In the rows, 128 means zero.
Each named move below is a turn or a mirror, shown by a few rows before and after it. Which moves, in which order, take the first row of each later pair to the second? The first pair is answered.
J_538 (before -> after):
[ 92 155 128 160 123  89 105 154 121 151  91]  ->  [100 117 144 137 126  99  84 190 120 122 104]
[110 134  92 113 155 130 116 119 141 101 137]  ->  [109 137  91 117 155 128 119 113 140 104 135]
[135 145 147 130 111 141 154 125 117 149 117]  ->  [142 116 160 116 113 145 132 145 118 131 125]
J_439 (before -> after):
[133  79 143 149 137 116 124 162 151 117 133]  ->  [127 105 141 136 147 143 121 154 152  81 105]
[ 95 151 133 149 129 111  87 164 112 155 102]  ->  [131  87 140 133 127 109  98 165 131 159 154]
[ 95 137  91 116 153 129 113 121 124  81 120]  ->  [ 83 145  93 153 140  89 115 123 121 140 123]
J_584 (before -> after):
[143 115 131 135 147 115 111 119 135 118 140]  ->  [150 128 137 133 134 135 137  99 132 116 137]
[139 105 136 102 103 149 126 124 125 127 118]  ->  [132  94 133 108 116 130 107 139 128 128 120]
[134  91 148 109 122 107  89 205 120 129 131]  ->  [151  98  83  94 163 137 122 140 147  89 166]
[133 109 134 137 136  99 124 144 127 146 155]  ->  [147 117 117 129 143 116 145 112 139 133 158]
J_599 (before -> after):
[128 149 126 139 119 123 132 105 137 133 131]  ->  [116 148 137 132 118 123 110 135 129 116 114]
[126 167 140 132 118 156 182  86 109 115  99]  ->  [116 158 158 118 112 162 148 125  97  90  84]
[124 121 131 145 125 104 120 139 129 148 119]  ->  [134  95 134 131 127 117 112 142 132 130 132]
Now pairs of rows:
(2 to 3 moves a pair)
[137 113 145 128 101 112 112 140 119 134 129]  ->  [132 129 114 121 135 125 110 126 120  98 124]	J_584 then J_439
[105 160 104 129 148 140 121 122 130  98  99]  ->  [116 157 108 150 120 117 151 100 137 156 119]	J_439 then J_584 then J_584
[106 123  81 178 165  86 107 136 109 186 149]  ->  [124 160  58 142 167 163 157  72 114 119 127]	J_538 then J_584 then J_439
[131 110 121 115 146 122 102 151 128 106 145]  ->  [111 165 106 125 143 129 124 115 121 116 109]	J_439 then J_538 then J_584
[136 115  91 107 159 129 115  99 136  85 148]  ->  [145  91  98 122 150 109 119 105 144 119 175]	J_439 then J_439 then J_439
[151 147  94 140 135 126 178  79 136 157 154]  ->  [111 132 159 126 129 124  90 187  99 111 100]	J_599 then J_538
[128  99 128 180 122  73 133 115 126 201 139]  ->  [100 121 147 178 123  76 106 151 107 186 101]	J_599 then J_538
[151 101 159 128 125 131 113 174 130 138 153]  ->  [142 127 136 108 152 160 108 161 128  79 136]	J_439 then J_584
[115 126 151 144 129 139 106 213 132 101  93]  ->  [148  95  92 162 148 106 155 149 176 150 174]	J_538 then J_439 then J_584
[100 148 141 129 150 136  88 153 104  80  85]  ->  [140 134 157 104 119 184 142 120 114  71 102]	J_538 then J_599 then J_584
[133 128 163  95 102 169 123 136 114  82 106]  ->  [ 88 162 117 151 132  89  93 133 122 139  96]	J_584 then J_538 then J_584
[131  94 136 132 138  98 113 152 137 148 142]  ->  [148 129 144 114 111 154 163 103 135 124 115]	J_584 then J_584 then J_439
[104 200  56 104 181 109 127  92 126  95 111]  ->  [134  81 103  89 168  75  82 175 133 112 188]	J_439 then J_538
[159 108 135 117 107 160 166  95 140 108 122]  ->  [134  76 139 118 138 119  95 163 133 101 120]	J_584 then J_439 then J_584
[149 137 112  87 133 168 140 116 133  78 131]  ->  [ 94 178 117 138 131 104 105 143 118 134  88]	J_439 then J_584
[117 145 157 135 108 138 108 165 105 119 103]  ->  [137 131 137 109 124 171 128 142 114  84 117]	J_439 then J_599 then J_439
[144 125 129 179  94  87 143  85 138 186 137]  ->  [178  60 122 131 121 122 127 105 149 111 180]	J_538 then J_584
[112 163  57 167 118  87 147 105 155 161 154]  ->  [163 107  93 133  89 121 176 105 159 153 189]	J_584 then J_439
[109 103 118 168 139 107 145  92 141 182 145]  ->  [111  91 125 116 160 167 110 121 123  70 125]	J_538 then J_439
[140 134 124 120 115 139 143 107 136 126 131]  ->  [123 137 119 140 128 104 120 125 137 143 128]	J_584 then J_584 then J_538
[ 83 166  95 139 145 117 115 126 129 137  99]  ->  [114 135  96 100 148 162 127 118 135  84 122]	J_538 then J_584
[141  83 124 122 137 122 122 129 141 130 164]  ->  [122 136 144 108 120 168 125 123 117 100 100]	J_439 then J_584
[105 130  84 162 159  81 111 129 143 160 166]  ->  [128 147 174 133  74 149 166 121 112 170 119]	J_538 then J_584 then J_584
[ 89 161 114  90 160 130 137 128 129 107  87]  ->  [123 107  99  99 165 101 154 115 155 149 157]	J_439 then J_584 then J_439
[160  85 138 119 153 118 111 171 146 157 180]  ->  [144 139 167  93 130 172 105 178 117 105 103]	J_439 then J_584 then J_584
[114 132  77 128 169 117 156  91 149 171 135]  ->  [106 103 116 137 150  84 123 149 138 195 137]	J_599 then J_439 then J_538
[139 119 115 144 140 146 156 100 169 146 148]  ->  [101 139 111 167 159 115 107 135 156 146 117]	J_599 then J_584
[146 117  74  87 157 176 141 113 136  92 164]  ->  [120 101 162  97 114 144  89 198 100 126 126]	J_584 then J_584 then J_439
[134  51 137 119 160 129  89 187 138 105 166]  ->  [134 117  85 106 183 174 134 109 147  61 134]	J_599 then J_538 then J_439
[118 118 167 174 120 105 144 136 147 211 148]  ->  [112 183 134 160 133 162 174  78 144 161 105]	J_538 then J_439 then J_538
[ 87 135 126 134 137 136  80 148  94  95 100]  ->  [ 91 126 104 170 133  87 106 123 112 169 140]	J_538 then J_584 then J_439
[100 117 135 137 140  90  86 166 129 133 118]  ->  [102 148 112 155 137  86 117 116 137 168 114]	J_439 then J_538
[133 157 134 137 104 140 175 100 138 170 127]  ->  [126 137 140  95 135 171 125 149 124  73 109]	J_584 then J_439 then J_439
[109 158 163 141 112 148 126 135 112 144  87]  ->  [136 130 112 106 158 169 129 112 142  84 131]	J_538 then J_584 then J_584
[146 137 177 114  82 168 158 110 110 137  94]  ->  [131  77 163 130 114  98  88 179 122 153 137]	J_439 then J_439 then J_584
[ 90 172  83 134 144 133 142 127 124 145 134]  ->  [115 148 103 131 118 139 169 117 124 175 162]	J_439 then J_584
[126  96 142 108 131 103 102 166 114 107 128]  ->  [132 104 135 136 123  83 133 131 125 161 152]	J_439 then J_538 then J_439
[106 129 148 154 114  91 125 147 121 174 125]  ->  [141  88 108 109 154 133 128 128 141 101 173]	J_599 then J_584
[112  85 171 147 120 101 113 165 113 157 101]  ->  [101 155 143 145 132 137 138 113 109 131  50]	J_439 then J_439 then J_538
[158 102 112 118 136 148 131 124 151 105 166]  ->  [156 118 112 135 129 130 155 106 156 145 166]	J_599 then J_439
[104 146  92 150 160 110 110 133 136 121 125]  ->  [109 144 125 164 125  99 123 145 125 166 119]	J_584 then J_599 then J_439
[106 112  99 161 152 106 109 162 116 156 151]  ->  [139 132 104 122 135 186 160 117 112  97 141]	J_599 then J_439 then J_584
[131 116  88  98 134 161 115 154 139  65 118]  ->  [106 142 134 126  88 136 104 182 116 124  74]	J_584 then J_538 then J_584
[ 97 153 119 152 128 108 115 131 129 145  98]  ->  [139  85 129 114 133 137 117 142 143 105 153]	J_439 then J_599 then J_439
[102 157 128 154 131  66  74 152 134 156  79]  ->  [104 174 124 123 150 109  70 148 129  90  62]	J_439 then J_439 then J_439
[114  91 123 127 135  94  85 161 102 162 123]  ->  [127 156 112 116 117 162 151  90  98 142  84]	J_584 then J_439 then J_584
[171  86 196 124  48 148 190 115 131 195 148]  ->  [107 215  82 157 115 142 187  48 132 160  82]	J_584 then J_439 then J_538
[131  99 112 133 154 109 113 133 132 124 155]  ->  [149 113 123 115 135 146 151 101 133 115 154]	J_584 then J_538
[135  92 145 116 118 137 105 162 129 119 155]  ->  [109 146 119 159 123 107 120 129 131 174 134]	J_538 then J_584
[117 146  83 153 167 109 138  85 151 139 141]  ->  [122 104 110 113 174 130  93 143 144  80 140]	J_599 then J_599
[138 144 114 106 137 173 135 109 130  77 121]  ->  [ 96 173 116 149 134 114 110 124 117 136  91]	J_584 then J_584 then J_538
[164 120 150 127  82 123 155  94 109 163 112]  ->  [140 100 142 145 106  73 110 133 110 179 114]	J_584 then J_538
[106 174  94 147 128  99 143 113 134 187 108]  ->  [119 145 159 135  95 110 130 165 113 188  99]	J_439 then J_584 then J_599
[152 125 200  84 125 126  91 169 128  65  88]  ->  [164 126 178 142  94  58 150 111 155 196 135]	J_538 then J_439
[139 144 144 105 152 173 130  86 108  76 154]  ->  [132 129 130 112 176 148  98 106 116  72 167]	J_584 then J_584 then J_584
[146  85 161 119 110 131 129 147 134 139 163]  ->  [136 136 115 145 121 119 160  94 144 171 154]	J_584 then J_538
[173 115 139 110  95 142 161  82 134 126 164]  ->  [114 119 137 144 123  71  75 158 118 144 135]	J_599 then J_584 then J_538
[149 129 108 138 124 127 171  91 134 175 159]  ->  [131 149 114  99 144 179 131 120 121  77 111]	J_538 then J_439
[133 107 151 128 136 121 107 151 133 114 135]  ->  [139 113 152 136 122 114 133 131 133 148 137]	J_599 then J_584 then J_584
[173 108 133 106 118 149 166 107 146 127 157]  ->  [174  99 142  96 120 152 153 126 144 115 156]	J_599 then J_599 then J_599
[122 194 108 104 137 159 125  92 137 110 103]  ->  [166  93 163  83 108 148 115 149 145 129 170]	J_584 then J_439 then J_439
[137  90 126 119 144 121 104 144 154 101 163]  ->  [150 120 101 135 138 116 144  96 160 132 168]	J_538 then J_439
[109  74 160 124 142 120  96 159 136 112 127]  ->  [ 99 145 101 135 160 135 138  83 140 108 100]	J_439 then J_584 then J_538
[102 113 103 137 167  94  77 168 129 122 138]  ->  [120 130 103 158 129  85 131 119 140 195 149]	J_584 then J_599 then J_439
[148 103 147 129  93 118 112 154 126 113 138]  ->  [139 122 124 124 115 130 102 145 128  80 129]	J_439 then J_584
[122 155  60 181 168  63 139 120 133 151 119]  ->  [121  95 106 157 165  60  84 190 123 125 131]	J_599 then J_439
[133 149  95 135 149 142 146  86 152 109 156]  ->  [113 112 156 127 132 127  81 170 124 101 134]	J_584 then J_599 then J_584
[112 124 168 109 138 162 107 163 113  76  88]  ->  [108 180 125 159 127 129 169  81 131 161  95]	J_599 then J_599
[101 119 105 116 148 128  88 161 134  98 132]  ->  [ 94 118 115 139 137  94  96 164 134 154 136]	J_538 then J_439 then J_599
[114 158 152 150 109 155 142 144  90 142  90]  ->  [143 123  97 125 160 171 141 126 117  78 138]	J_538 then J_584 then J_584
[127  93 129 127 121 119 125 138 142 109 152]  ->  [ 99 141 107 148 141 108 120 115 133 114 124]	J_439 then J_439 then J_584
[117 189 116 147 134 141 146 111 127  98 116]  ->  [135 145 155 117 127 163 132 146 123  68 126]	J_538 then J_584
[116  97 148 124 120 107  91 176 127 149 127]  ->  [115 122 101 101 158 143  97 135 140  81 118]	J_439 then J_439 then J_584
[132 127 105 158 121  99 146  95 140 183 155]  ->  [142  76 135 139 122  95 119 145 137 160 173]	J_538 then J_599 then J_538
[151 108 119 118 122 143 166  97 142 142 168]  ->  [100 108 130 134 147 107  82 170 120 118 132]	J_439 then J_584 then J_584
[156  96 121 148 113 107 153 129 137 173 160]  ->  [160  83 103 119 147 129 129 138 140 109 164]	J_599 then J_599 then J_584
[108 147 124 114 133 160 130  84 120  87 138]  ->  [115 145 116 123 132 151 142  64 132 109 149]	J_599 then J_538 then J_599
[129 113 177 145  90 117 174 122 139 204 141]  ->  [ 88 132 185 119 125 132  92 191 114 114  83]	J_439 then J_439 then J_584
[107 127 180 105 147 128  99 196 101 116  93]  ->  [140 175 149 121 123 154 198  85 123 164 104]	J_584 then J_599 then J_584
[ 83 161 127 145 149  93 108 152 116 133  97]  ->  [109 125 107 114 177 117 101 149 136  83 135]	J_584 then J_538
[111 170 122 138 115 130 128 119 121 149  87]  ->  [137 107 115 140 121 106 131 121 141 174 157]	J_439 then J_584
[162  73 138 146 165 118  95 142 132 111 174]  ->  [158 137  95 147 179 142 133  75 134  95 145]	J_439 then J_599
[116 105 132 112 160 161 112 111 133  75 143]  ->  [101 143 121 161 141 115 141  74 135 162 137]	J_538 then J_439
